Named moves, each a turn or a mirror, and the order they were made in; the first pair answered
pof:
[ 37 -36  -8  18 -35  28   5  10   6  37 -10 -18   0 -15]  ->  [-12  32  19 -22  24   9 -51 -14  24  16 -20 -13  -5  14]
[ 31   9   0  22  29   4 -33 -17   4 -18 -27  37 -38  -5]  ->  [ 45 -12 -12  36   8   6 -14 -10  -6 -11 -27  36 -33 -15]
[ 29 -18   6 -36  15 -10 -18  22  26  -3 -28 -36  -5   4]  ->  [ 34 -31   2 -29   9  -6  -7  22  23   1 -26 -40  -3   2]
[  4   5   8 -10  -5  -7  -7   2   7  -2   2 -11   1   7]  ->  [ 13  -4   3  -6 -16  -4   0   8   3  -1   0 -14   3   2]
Folud:
[ 31 -31  -3   2 -25 -11  14  27  -2   9  -6 -24  17   1]  ->  [ 31 -11  10 -18   3 -25 -16  20  14   3 -16 -27  12  11]
[ 22   6  -6   7   5  10  -9 -21 -27 -14  -5  29 -32 -14]  ->  [ 14 -24 -18  20 -26   7  27  -9 -31   2  12   4 -13 -15]
[ 31  -8  15 -40   6 -17 -16  23  22  10 -17 -41  -4  -3]  ->  [ 44   5  17 -19  29   1 -39   7  13  -6 -29   7 -28 -10]
[-25  -5   5 -19  -6  -9   9   2   1   7   9 -19   9  13]  ->  [-23  13  12 -23  12  -4 -10 -11   4  -8  -3  -1  -3  11]
damar:
[ 14 -29 -16  17 -32   2  39  11  -5  18  15 -19  15  -9]  ->  [ 49 -29  -9  22 -19  16  19  12  -5   7  -8  10  -9 -24]
[ 37 -20 -10 -39  -2 -16 -18  -1  27  -8 -17 -19   4   4]  ->  [ 25   6 -10 -18  23   2 -31 -23  14 -25 -18  30 -14   4]
[  8 -19  -1  27 -20  11  22  -8 -29  -4  -2   4  -4   4]  ->  [  5 -21  -4  21 -22  10  26  -5 -28   1  -3  -2  -2   4]
nesir:
[ 35  18  33   8  19   5 -17   8  20 -26 -12  14 -27   4]  ->  [  2  32  21  28  18  13  -2  -8   9 -29   5  31 -22  13]
[ -5   1   0   4   6 -10   5 -10  -2  -1  10   8   0   5]  ->  [  9 -10  -2   5  -2  -5  10  -4   0  -1   9   4   2   1]
[ 24   6   6  -5  11   4  -1  -9 -11 -14 -14  -5 -21 -16]  ->  [  8  18   3   0  13   9   1 -18 -16 -17  -7   1 -17  -7]
Now pairs of rows:
Between the rows of a pair lie 2 to 3 moves.
[-78  52  12 -36  28 -34 -16 -11  15  -6  17 -32  22  46]  ->  [ 28 -46   3 -36 -34 -31  16  43  25  25  -2 -81  25  -5] : damar pof
[ 11 -28 -13  -5 -43  -3  20  18   3  18   6 -29   0   6]  ->  [ 33 -28  -5 -13 -33  -8   6  23  11  12  -4 -31 -12  -3] : pof damar pof
[-34   4 -18 -12 -41  -8  51 -23  -1  27  35 -31  23  27]  ->  [  8 -28 -17 -18 -53  -7  51  -6   1  33  23 -38  19   6] : Folud pof
[  3 -29 -12  28 -17  39   1 -34 -13   6  20  17   9 -24]  ->  [-16 -11  18 -36   4  -3 -28 -20  21  16  16 -43  22   0] : Folud Folud
[-21 -47 -31   2 -30 -19  72 -22   1  11  18 -23  15  -5]  ->  [-59  35  -6 -16  44 -20   2 -59  12 -26   2  28 -15  14] : pof Folud
[ -9  27  19 -31  24 -13 -32  -7   0 -10 -12  -9  -4  16]  ->  [-28  31   2   7  15  13  -9 -26 -22 -16   0  25  -9  18] : Folud Folud pof
[ 47  -2   0  10  17  22 -31   2   1 -14 -25  22 -23 -12]  ->  [ 27 -24  -3 -21 -21 -11   3  26  11  13  -8 -50  17   2] : damar damar damar
[-32  21 -22  31  32  -8  13  -4 -17  -4 -15  47   3  29]  ->  [-24 -13 -29  18 -10 -24  49  21  -5  18  -3  -8  25  32] : pof Folud
[-34  13 -12  19  -9  -5  24 -16   8  13  25  -4  19  28]  ->  [  2  29  11  -4  27  -4 -37 -15  22  -6 -10  16  -7  16] : damar pof Folud
[-41  23 -14  25  -1   2  11 -22 -31  -4  18  12  13  12]  ->  [  1 -19  -6 -10 -21 -22  13  18  -6  18   4 -48  27   1] : Folud damar
[ -2 -14 -24  52 -21  33  23  -5 -17  -8  -3  18  -7 -31]  ->  [  0 -28 -26  35 -39  23  37  10  -9  11   2 -13   5 -29] : damar damar
[ 18  18  28 -15   3   6 -35  -7  -6   0 -22  14  -9 -23]  ->  [-42  27  13  -3 -17   0   6 -19 -16  11  11  -7  23   1] : nesir damar
[ 12 -15 -18  50 -14  23  23  -6 -26  -1   7  46 -14 -29]  ->  [-29 -20 -19  28 -37  -1  54   7 -18  20  26 -10  21  -5] : pof Folud damar
[ -6 -17 -21  19 -12  -5  11  11  -8  18   5   1  24   4]  ->  [-22  14  -8  10  19  -6 -14  -9  -4   2   1  22  15  11] : pof Folud
[-17  -8   1  -1 -15  -1  26   2  -1   5  10 -16  18  12]  ->  [  4  11   6   8  17  15  -5 -12  -1 -15  -7  27 -11   2] : nesir damar damar
[ 32  -2 -19  22  15  26 -19  -4  -4 -10 -15  43 -20 -17]  ->  [ 38 -40 -15  -7 -19  -4   7  27  11  14  -8 -29   3 -11] : damar damar damar
[ 27 -10  -9  33  11  20 -13  -5  -8  -4 -16  50 -24 -13]  ->  [-33  -4 -20  42 -18  14  29  -9 -19  10  20  15  14  14] : pof damar pof
[ 22   4  16 -38  14 -16 -23  22  28   6 -23 -25  -2  -1]  ->  [-54  31 -11   0   3  -4  13  -9  -5   3  14   1  18  31] : Folud nesir damar
[-62  26  -3 -11  -4  -7  15 -11   0  -6  27 -16  17  24]  ->  [-23  -9 -23  40 -29  33  34 -14 -21  -9  23  23   0  -8] : Folud Folud pof
[-22  23  11 -11  15 -12 -14 -16   7  -2   8  -8  -3   8]  ->  [-16   3  -7  25  -5   4  11 -18  -9  -5  15  12  -1  -5] : Folud Folud
